One turn sends every row of this set to another row. A few are shown first. Where does it send the rows asked after them?
zis: [  4 -11   2  -4  -9 -15  22   8 -12  22 -11   5   1]
bogob: [  1  19 -26 -23  -8   0  -3   4  -1  17 -12  -5 -27]
mana: [  2   5 -12 -33  -5 -15  14   3  -4  22  -8  -1  -6]
zovu: [ -4   4 -17   0 -33   4  13 -11   4  17  -3  -9 -31]
Popib: [ -9 -19 -12   1  -5 -11   1  -7 -12  13  -2   4   2]
gil: [ -5 -21  -5  -2 -11  -5   2  -7 -15  11  -2   9  -1]
Kupe: [  2  17 -28 -24 -10  -3  -2   3   0  21  -8  -3 -29]
soka: [  3  -4  -3  22 -17   0   9  11 -15  14 -17   4 -17]
kivu: [ -3  12 -14  -2 -29   7  15 -12   3  14  -1  -2 -31]
ruzo: [  8  13 -18  10 -21   6  -7  -2  -5   7 -12   2 -31]
kopu: [  8  -6  -1  22 -18  -3   9   4 -13  13 -14   7 -14]
Tepi: [ -1   3 -14 -32  -3 -13  13  10  -6  25 -12  -3  -8]
zadef: [  0  -2  -1  24 -17  -3   6  10 -14  11 -14   3 -17]
gogas: [  1  -8 -16 -15   7  -5  12  -4   1  14   3   9   0]
rakud: [ -4  14 -20   9 -23   2  -9   1  -2   9  -9   2 -31]
gat: [  2  17 -21  10 -19   3  -6   2  -8  12 -11   1 -34]
luki: [ -3  -7  -3  23 -19  -3   3   9  -8   9 -11   7 -15]
mivo: [  9  -6  -1  23 -20  -1   7   6 -10  16 -14  -1 -15]
sero: [  8  16 -17  11 -18   6  -8  -1  -2   9 -12  -6 -28]
fipo: [ -2  -4 -20 -11   8  -7  13  -2   8  13   3   1   0]
Tilo: [  2  -2 -13 -31  -3 -14  14  11  -3  25  -8  -4  -9]
Koti: [  4  14 -20  10 -17   7  -5   5  -7  10 -15  -1 -33]
labin: [ -8  -8  -3   6 -33   2   4 -12 -14  10  -5   1 -20]
Nud: [  5 -13   1  -2 -11 -15  19   8 -12  28 -12   0  -1]
Nimif: [  0 -11   2  -4  -8 -13  21  15 -14  23 -15   3  -2]
Kobi: [  1   9 -23 -11  -8   2  20  -5  18  15   2  -7 -20]
reto: [ -4  17 -28 -23 -15  -5  -1   0   4  21  -5   0 -28]
lin: [ -1 -17   0  -2  -9 -13  17  15  -4  20  -9   6   0]
roru: [ -3  -2 -15 -29  -6 -14  16  10   3  27  -5   2  -9]
Vufu: [  1   4 -14 -28  -4 -17  12   3  -7  29  -9  -5  -5]
ruduv: [  5  20 -24 -24 -12  -2  -3  -3   1  14  -8  -4 -26]
Bago: [  1 -13   4  -2  -8 -13  18  16 -11  19 -12   1  -1]
Dup: [-11 -13 -10   8 -31  -4   1 -12 -15  16  -7  -2 -18]
sibu: [  2  12 -22 -15  -4   2  20  -7  13  16   5   3 -19]
fam: [  3  22 -25 -21  -8  -4  -5  -3   0  18  -8  -8 -22]

rakud turns into lin
kopu turns into mana
Nimif turns into bogob
And these:
gat turns into Bago
gil turns into sibu
sero turns into Nud
Dup turns into fipo

One turn sends every row of this set to another row. A few are shown first. Where does it send the rows asked after them?
lidor: [  4  -9   2   7   9  -2  -5  -2 -14   2  -3  28   6   8  -2  12  -7  13
  -2   0  -1  -7   1   5   2  -1  17 -12  13  16  -4]
Rimar: [-13   5  13  -5 -22   0  -1   7  -8   5   5  13   4   0   3   6 -23   1
  24 -17  -5  -1  -2   4 -31  -2  -2   2 -10  -4 -17]
Bazo: [  0 -10   1 -10  -9  -1  13  14 -17  10   5  -5 -10   0  -6   8 -24   1
 -11   2 -17  -3 -12  13 -25 -10   1 -10  -5  10 -26]
nuvo: [  6  -1 -13  14   5  -2  -2  -4  -7  16   6   8   4   1  -4  -2 -15   5
  28   9  -4   4  10  -2 -10 -12   9 -12 -23   0   7]
lud: [-17  -1  -5 -26  -5  11  -6  -2  -1  10   8  23   2   5 -11  -1 -11  11
   2 -11 -12 -17   2  -8  -3 -12   4  13   3  30  -4]
biza: [  8   9 -11   6 -10   2   0   2  -2  21 -11  10  -5   4  15   5   0   5
  20   1 -11  -8  -9   5  -6  -4  10   6 -18  24 -23]
kefig: [ -4  -1  -5 -11  -7   3  -1  -7  -8   7   9  11  -5   4 -25  -4  13  -6
  10   2   1  -5   8  -7  -2  -1   6  -4  12  13  24]
dilo: [-10   1 -23 -11   0  13 -13  12 -10  13   4   8   7 -13 -16   0 -14  -4
   9  12   3  -5  11   9 -21 -12 -10  12  13  -6  -2]
sedut: [-16 -19 -10  -6 -19  -5  -4  12   8  -3  22   7   6  -9  -7 -13  -7 -17
  -7   1   6 -10  -9   5 -14 -19  -2 -18  -9  14 -11]
keve: [ -3  -7  -7 -11   4 -16  -3   9  -9   5   2   2 -24  10 -13 -21   2  -5
   3  -6  -2 -18 -11  -1  -3  -2   8 -22 -15  -4 -24]
Gon: [-22 -11 -11   9   0  -2   5   1   6   5   4  26   2  -5 -27  -2   5 -18
  23  -1 -11   6   9   2 -17 -16  -8 -13  -6   4 -22]
mozad: [ -9  -2   6  -7  -1  -5  -4 -15  -9   9   5   9  -3   2 -16  -1 -26 -12
   6  -3  -6   8 -21  15  -4  -5  -4  -4 -10  -6 -35]
mevov: [ -5  -5  -2 -19  -9 -13 -19   8  12   8   7   4  -7  -9  -2  10   2 -12
   8   7 -13   6  -1   4 -25 -27  -5  -9 -15  15 -25]
Foz: [-16   5 -19   7  -1  10   4   0 -24 -13  11  11  -7 -17 -18   1 -26   5
  12   7  -3   0 -15   8 -11  -6   2  -6  -7   5 -23]
fimad: [ -8  17 -12 -10 -17  -8  -5  10   5  -4  -3  -4  22 -11 -13   2   8  12
  11  -5  -6   0 -24  -2 -14  11  -3   1 -10   4 -11]
fot: [  3 -10 -15  -5  -1 -10   1  35   6   5  -5  12 -14  -5   6  -1   3  -6
  11 -19  -7  -4   0   0  -8   6  -1  10  -5  -1 -18]
roda: [ -3  -9 -22  -7  -6   1  -1  -6  -1   1  -7  11  -4  -1  -1   3  21  -9
  14   0  -4   2  30   2  -5 -11   2  -6  -5  21  -3]
Kedoz: [  5 -11 -13 -19  -9   8  13 -16 -11   7  -6  13  -6  -8 -10 -11  11  -6
   0   1  -1  10  12  -3 -11  -9  -4  20   5   5 -17]
Zeg: [ -7   1   4  -8   8   0  -6  -1 -16  -5   4   5  -5  -2   3   7  18  -5
   9  -1  -3  -2  -4 -23 -17   2   0  -4  -2  -1 -38]
zuga: [ -1  -5   0   1  -3  -2 -16  -5  -5   6   3   1  16  -2 -21   3 -23  20
  30  -4  -8   7  -8   6 -12 -15  -8   0 -10  18  -1]
tomos: [ -3   6 -27   6  -9  -6 -11  -3 -21  16   8   3  21  -8  -7   4 -10  14
   9  -7  -9  -6  11   7 -17 -11  10  -2   4  28  -1]
buse: [ 11  -8   1   9   1   3  -6   3 -16   3  17   3   2   4 -14  -1 -12  -6
 -10  23   2   1   6  14 -12  -7   0 -22  -1  17 -12]
vikem: [-10  -7   2  -6 -11  -4  -9  -2  -5 -19   3   5  -2  -1 -20   0  15   7
  10  -5  -5  19 -10  -3  16  -7   1  -2 -10  -2  -2]
dufu: [-26   4  -7  -4  -3   2 -15  21  -7   4 -20   1   8   5 -19 -10   0   8
   6  -8 -11   2   5  -2  -5  -5  14 -15   8  23  -1]
meru: [ -9   9 -14  -1  -7 -10  -6  19  -5   4  -9 -12  -3   3 -17 -16 -14  -5
   2 -10 -31 -16  -5  11  -9   2  -2 -10 -13  14 -14]
Lusun: [-13 -21   8 -22 -10   2  -9   0 -13  10   9   6   4   5  -3  -4  17 -10
  22  10   4   3 -12  10 -13 -19   0  -7 -15  13  -9]
sonap: [ -6  -6  -6   4  -2  -6   3  -2  -3  12 -14  -2   0  13 -11  -3   3  25
   1 -12  -9   3 -12 -11  -3  12  -6  10  -1  23  -6]
ladul: [ -5  24  -5  -8   4   4   4   2 -12   3  -4   8   4  -1  -1  -6   2   3
   3  -5  -1  -3 -14  -5  -2  22  -7  10  14   3  -9]
vid: [ -5  -8  10 -21  -8  -9  -1  -4   4  -2  14   3  -7   5  -5 -13   6  -2
 -13 -11   7 -20  -1   4  -3 -14  -8  12 -12  15 -10]
Vilig: [-11   9  -9   0  -8  -4  -3  15  -6  -3  -8   9 -17  -7   4  -1  -9 -24
  -4  -3  10  -5   5  -9  -6  -2  -9 -15 -12 -11 -16]

lidor turns into dufu
Lusun turns into Foz
zuga turns into ladul
And these:
sonap turns into kefig
Vilig turns into mevov
Bazo turns into keve
dilo turns into biza
meru turns into vid
fimad turns into Kedoz
Gon turns into Rimar

One turn sends every row of this set to another row. A few are shown first. Where does it send the rows asked after them?
Lidog: [  2  14  -3  10   9  10   9 -21 -33   4  36  24  12  20  -7  20 -10   9
  13   6  23   7  13 -12  22 -15  -4   4  -4 -20 -12  -2   9  -2  -2 -11
 -12  14  -3 -10 -19  21  45  23  17 -12  10 -19]
feva: [  7  -3   5  13   2  16 -15 -28 -23  16  16   7  -3  12 -16  22   0  25
  -1  12  11   0   4 -11  13 -15  12   3  18   6  21   2  -2   2 -14  -9
  -8   0 -13   1 -16  25  19   5 -16 -16 -12 -12]
lal: [  7   8  -7  24 -16  20  13 -22 -30   1  -2   9   2   2 -21  10 -19   6
   5   4   7   3   5 -10  10 -19  -4  -9   2   6  16  27   3   8  10 -14
  12  25 -12   5 -19  20  36  27 -23 -22   1 -12]
Mar: [-21  17  -5  20 -20   9   6  -3 -24   4 -10   6  -9   3  -4  30 -31  22
  -1 -22   3  12  13  12  11 -24   6  -1  -5 -12  -9   2  13   2   1 -10
 -22   4 -12 -10  -6  22   6  14   7  -3 -17  -4]
Gameb: [  0  -1   6  10 -17  11  -4  -5 -15  17  16  16  -6 -14 -19  18  -5  18
  -1 -13  13  11  -7  -8  28 -32   6 -13 -14   4   3   0   6   8  -4   0
  -5   2 -10  -3  -2  21  26  11  -3 -19  12  -3]
mufik: [-16  17  12  13 -29  12   0 -35 -36  12   3  12  -4   2 -31  22 -19   5
   4 -23  27   4  10 -10   2 -27  -4 -12  -3   0  -7   9   3   7   8 -15
 -10  34 -13 -17  -7  25  24  15  14  -8   1   4]
ginul: [ -5   5   0  10 -29  20  -6 -19 -30  45  30   1  -1  -9 -13  18 -15  -7
   4  -6  14   6   5  -1  24 -19  -2   3 -15 -12  -7  16  -1   7   3  -7
  -6   5  -5 -36 -10  17  20  37  -2 -19 -20 -12]
kur: [ -8  18  -3  -3  12  20  -1 -17 -30  -5 -23   4   4  13 -15  29 -12  14
   7  -1  16   2  28 -10  18 -15   0  -7 -17  -6  14   9   5   3  -4 -24
 -23  13   2  -8 -12  19  27  23  -1 -19  -7  -5]
pudek: [  5  22   6  -1  -2   7  -2 -10 -50  23  13   3   6  24 -13  24 -12  23
  -6 -17  12  -7  15   0  12  -9  -2  -2   7   4  -2  15  10   2  -2  -6
 -26   0 -21 -14  -6  28  15   9   5 -15 -25  -5]
mem: [ -3   5   5  28 -10  27   9 -23 -28   2  35   9  -1  22 -14  26 -12  24
   6  -4  28   6  22  -6  10 -10   0  18  -4 -14  -7   4   8  10  -2 -22
  -9   9  -8 -44  -6  18  20  17  -5 -16 -18 -16]
zak: [ -1  10  -5  16 -12  25   2 -17 -27  31  15  13   2  -4   5   6 -14   7
  11   8  10  27  25   9  30  10  -4   4  10 -11   0   7   1  -2   5 -11
  -3  -9  -2  -8 -22  10  29  26  17 -11 -13  -9]
Nomi: [-11   4 -17   7 -17  20   1  -6 -28  27   3   0  -3  -3   0  33  -4  -4
  -8   1  -1  23  17 -12  17 -10  19   2   1  -3   1  -7  13  -8   6  -6
 -15   6   0 -22 -20   9  34  30  11 -12   3 -15]
rubul: [  6  17  -6  34 -36   2  14 -12 -11  20   4  21  10  -1  -8  16 -15  14
   8   0   6   4   4   1  21  -7  -8  -7 -11 -19  -9  20  -7  15   4 -20
   6   3   1   4   2  20  10  24  -6  -7 -14  -9]
dinit: [  1  17 -12   1 -10   1  14 -19 -16   2   3  35 -10 -10 -24  13 -11   5
   3   2  24  -4  15   1  18  -5  -5  -7   3 -14   9   2   6  21  -3  -7
 -13  -5 -30  -6  -9  16  19  24   3 -12 -11   8]
Pavo: [  1  12  -6  22  -3  21  11 -25 -34  14  18  20  -2  16 -16  29 -25   5
   7  21  18   6  16   1 -12 -13  -1  16  19 -24   0 -14  16  -7  -3 -19
 -15   7 -22  -5 -16   2  25  18  -3 -28  -9 -11]
lugi: [ -4  12   2  18   4  11  -4  10 -31  33  -3  12   1  15 -14  14 -25  26
  10  -5   4  12   5  -3  14 -16  -3   6  10   3   6  12  -1   1  -7  -8
  -8   7  -7  28  -6  16  26  26  -2 -22 -12  -7]
fima: [-15  12 -10   9 -19  26  -3  -7 -21  39  13  -5   1   7  -7  18 -10 -17
  13   6   7  13  11  -3  12 -18  -2   4   3  -3 -10  20 -18   2  -2   6
 -16  18  -1  -4 -24  10  42  25  -5 -24  -5 -24]
Nute: [  1  20   1  23 -24  22  -1 -22 -40  16  26  12  17  28 -13  33  -5  -5
   7  10  30  -6   4   4  -4  -8 -15   2   1 -14 -10   9  -6  29  -8 -14
 -14  15 -18 -10 -16  18  35  25   0 -24  -1 -13]
vero: [ -2  12  -6  19 -25   7  20 -23 -33  11  -1   5  11   3  -2  28  -7   4
  21  10   8  -1   8 -28  -5 -21  -7   5 -18 -20  -4  19   1 -12 -15 -18
  -8  16  11 -13   3  14  25  15   1   5  -9  -7]
guk: [ -4  12   9  18 -14   4   3 -11 -18  18  -2  20 -14  17 -24  21 -26  10
  24   1  25  -8  27 -29   2 -15  -2   3  19  -5   1  18  -7   7  -9 -16
   5   9   2 -11   2  18  22  20  -2 -16 -29   2]
migo: [ 10  25 -10  16 -27  -2  25  -8 -31  11   8   5  -7   8  -4  24 -27  11
   0   2  14  -6   7   3  -7 -12 -16  -2   5 -14 -15  34   2   1  -9   3
 -12   4 -19 -13 -17  30  21  17  -1  -2  -8 -10]
lisu: [ -6  12  -5  18 -11  14   4 -47 -30  14  23  15   0 -15 -14  21   0   2
  12  -3  12  10  11  -5   4 -13  -2  -4 -14  -5  13  -4  -9  -6 -22 -21
 -10   8  -8   1  -6  14  30  -3  -4 -10  10  -5]
Tana: [ -6   7  -1  13 -14  20   2  -5 -36  -4  26   8  -3  13   0  39 -11  -5
   8  -2  20  -9   6 -20 -14 -19   8   5  -5 -17   7  12  15  -3   5 -11
  -8   0  -5 -23 -22  13  44  21 -10 -29   0 -17]
Vesa: [-16   9  14  15 -23  13 -10 -14 -16  24  -9  -4  -3   0 -10  33  -8   3
  18  -5  15   4  17  -3  -3 -28  -4 -12 -13 -19   2  10  -8   4  -5 -22
 -13   2  11   9   7  11  26   2 -10 -27  -5  -2]
bevug: [ -7  13   2  10 -26  38  -9 -19 -18  36   4  -8  -4   5  -3  24 -26  -2
   5  16  10   1  24  11  13 -19   4   7  13 -23  -6  -2   4   4 -11  -9
  -5  -3   1 -23 -15  16  18  20   8 -18 -24   1]

Gameb turns into rubul
fima turns into bevug
And these:
dinit turns into lal
Lidog turns into Nute
migo turns into feva

